In the data rows, 128 means zero.
Here are some points, each followed by its number:
[133 126 105 148 134 117 106 112 141 141 160 130 104  83 115 133  87 130
 152  86 140 107 153 116 147 134 124 131 119 143 143 120  99 118 153 119
 131 139 139  93 173 135 135 126 119 136 165 100] 0
[137 132 181 112 102 132 148 150 119 152 157 111 163 153 135 138 124 122
 108 148 127 117 106 138 120 117 115 181 108 140 132 101 162 170 135 127
 138 147 140 147 135 150 133 117 107 111 134 116] 1
[118 127 104 159 138 152 120 131 110 121 128 142 146 120 158  91 100 129
 107 119 113 128 111 101 149 129 123 122 129 127 107 133 120 131 132 125
 131 139 141  93 129 119 135 135 164 115 147 150] 2
[140 106 138 122 125 144 128 135 128 129 114 127 120 143 127 140 138 118
 132 116 142 135 129 141 109 139 133 116 115 110 137 155 121 125 123 138
 120 118 119 136 133 114 132 120 108 147 136 132] 3
[183  94 158 133 112 143 129 157 115 108 101  67 177 122 145  87  96 141
 106 131 122 110 143 125 119 117 149 141  84 123 122 155 120 116 127 109
 106 125 106 102 162 170 121 131 121  83 141 128] 4
[155  57 102 210 105 179 121 240 169 180 156 105 188 107 148 162 109 214
  55 148  80  75 124  95 189 113 201 134 225 194  50  61 171 106  56  58
  66 130 156  39  97  52 201 209 178  43 255 146] 5
[117 115 114 129 156 129 140 116 135 135 154 141 144 104  95 150 110 153
  85 143 126 112 138 102 137 133 108 151 154 158 109  52 127 105 137 127
 125 119 172 142 114 127 169 142 143 112 115 149] 6
[172 177 151 138 122 110 118 152  97 154 119  85 182  79 178  93 102 143
 103 161  83 107 102 135 203 111 178 135 107 134 143 121 121 136 166  94
 134 126 150  73 114 149 104 180 106  90 164  95] 7
[111 121 107 155 186 130 140 138 147 127 189 144 150   0 112 120 116 132
  68 160 139 122 111 102 135 147 113 137 139 165 114  43  98 114 128  90
 129  90 152 128 116 139 102 129 135  95 131 146] 8
[ 75 131 111  79  71 138 118 143 236 155  88 176 101 235 208 142 161  91
 147 104 139 135 150 178 107 124 113 131 162 132 120 104 162 147 126 197
 110 132 123 179 117  86 126 101  93 170 123 136] 9
[149  78  61 118  53 179 119  93 172 118 102 137 108 159  64 150 139 142
  96 116 124 126  97  96  68  56 103 125 191 122 114 103 207 152 133  96
 125 163 126 141 117 162 104 130 137 128 122 150] 10
[126 130 145 118 132 135 125 128 165 145 149 121 101 113 138 130 111 127
 160 137 115 122 134 101 139 121 110 152 153 145 138  89 100 147 159 124
 122 172 144 133 155 137 136 149 162 144 140  88] 11
[153  63 145 117 147 179 116 138 138 113  55 158 105 180 138  99 160 103
 148  82 155 188 181 137 100 188 153  96 115  78 138 182 129 134 130 184
 130  83 111 120 145 112 144 132  76 161 122 148] 12
[153 105 153 119 100 162 129 145 156 175 106 173 114 146 147 151 165  94
 182  90 134 135 156 143 130 143 143  76 125 109 144 111 122 165 153 163
 141 125  95 146 144 114 148 137 122 145 187 109] 13
[127 138 130 120 122 126 112 135 134 118 109 132 116 152 125 137 154 133
 148 126 135 128 139 133 113 118 136 112 136 116 138 159 120 120 112 120
 146 130 127 141 124 112 132 122 140 141 127 129] 14
[158 110 102 138 126 144 144 130 170 114 143 100 152  98 134 117 103 126
 132 171 120  92 174 124 135 121 113 145 123 127 135 134 109 128 118 107
 104 121 150 130 158 143 112 169 137 104 146 134] 15
[184 117 118 136  77 120  74 134 124 123 120  52 156 157 117 164 115 113
 143 115 167 116 172 179 151 116 153 144 107 134 130 174 122  87  84 103
 100 130  99 121 160 130 120 137 141 109 124 148] 16
[123  98 125 122 182 124 153 128 177 127 214 150 159  60  99 127 106 160
  94 169 133 113 119 100 136 155 132 163 142 169 123  38 110  92 115 109
 125 104 134 106 124 144 151 146 132  95 137 134] 17
[142 145 126 157 121  89 143  44 102 117 138  68  97  81 101 124  83 155
 155  83 146 161 128 128 139 160 159 166 129 148 130 104 146 140 145 116
 107 148 116 101 150 160 153 130 115 153 112  81] 18
[128 145 111 131 132 128  98 121 104 136 153  63 154 120 105 150 134 177
 178 123  97  85  98 115 175 118 158 115 134 185 119 131 110  82  90 111
 130 124 126  50  99 135 113 150 169 135 139 152] 19
[141 169 128 148 164 134  62 164 166 108 166  51 186  85 136 113 144 169
  41 251 130  80 165 107  85 100  78 103 131  78 141 162  83 105 119   0
 142 113 187 102  84 180  60 148 188  81 109 151] 20
Which point above is nearest to each new point by angle, seen from the average point of the numbered points? Its number follows each.
[126 150 139 134 150 121 136 120 123 140 158  99 134  82 130 119 116 130
 114 138 120 126 122 129 140 131 124 140 134 133 132  99 118 137 126  98
 144 131 136 116 124 129 136 113 121 130 129 125] 8
[ 96 140 136 116 121  87 116 147 119 125 148 102 108 147 148 136 120 168
  96 141 122 138 122 117 101  84 114 147 161 146 135  93  99 129 135 124
 122 133 154 157 110 111 185  93 141  99 144 118] 6
[116  98 104 100 110 126 153  98 168 112  95 156  96 174 123 145 135 131
 149 102 158 139 165 135 118  97 139 110 133 137 114 119 163 121 119 165
 128 148 111 154 126 125  80 129  91 158 126 104] 9
[122 165 163 153 128 129  86 135 124 110 172  73 158 116 132 110 114 132
 107 171 118 130 135 106 112 146 132 148  97  89 149 194 112 126 111  56
  63 141 144 103 123 133 150 106 174 101  99 159] 20
[135 109 142  85 148 175 141  78 116 172  24 207  89 175   0 166 178 133
 144  83 130 153  82 118  95 169 152  77 114  91 117 185 166 170 175 163
 152 140  69 128 109  92 134  43  16 248 225 101] 3
[168  41 142 162 157 179 123 155  95 197  37 117 114 140 144 138 173   0
 200 130 186 157 174 222 121 197  59 100  54  38 117 230 227  89  32 157
  97  83  92 162 180 112  22  52  70 172  42 168] 3
[ 79 170  84 134 161  44 141  43 112  73 169  85 128 108 125 139  73 175
 125  92 153 113 108 128 182 128 161 158 139 238 112  94 141  43 115 117
 131 135 120  57  98 158 102 132 157 109  63 160] 19
[133 141 152 140 132 120 127 137 118 126 156 148 138 117 128 131 129 126
 118 148 126 119 128 130 133 129 119 129 120 126 119 109 122 126 133 125
 144 122 144 132 121 122 136 139 136 104 134 125] 1
[126 106  80 148 113 141 136 115 126 146 135 124 142 116  76 137 100 133
 114 125 137 127  85  99  98 128 123 146 149 145  91 126 190 132 123 110
  98 147 134 111 114 131 157 133 133 157 113 139] 10
[ 84 136 126 150 175 129 105 218 115 122 120 205 157 162 104 137 108 240
  41 120 105  48  79  46 113   0  94  87 174 147 116  97 104 134 179  92
 140 213  80 104  78 194 111 137 122  98 174  63] 10
[113 127 126 110 114 128 111 127 138 135 118 135 122 146 140 131 133 122
 143 121 136 134 139 136 122 121 121 126 133 125 128 122 134 137 133 146
 128 123 129 145 120 116 120 121 127 136 124 130] 9
[136 151 124 142 123 114 137 126 110 134 167 120 140  76 130 100 129 130
  78 167 109 126  97 112 129 137 114 144 142 133 131  95 118 106 119 114
 126  94 142 119  83 138 157 125 143  91 160 143] 8
[124 152 111 131 136  97 127 108 122 101 147 126 134 123 125 131 122 143
 123 115 133 129 119 117 149 120 135 140 132 166 137 116 122 102 123 127
 127 145 117 113 116 139 128 132 144 117 105 123] 18
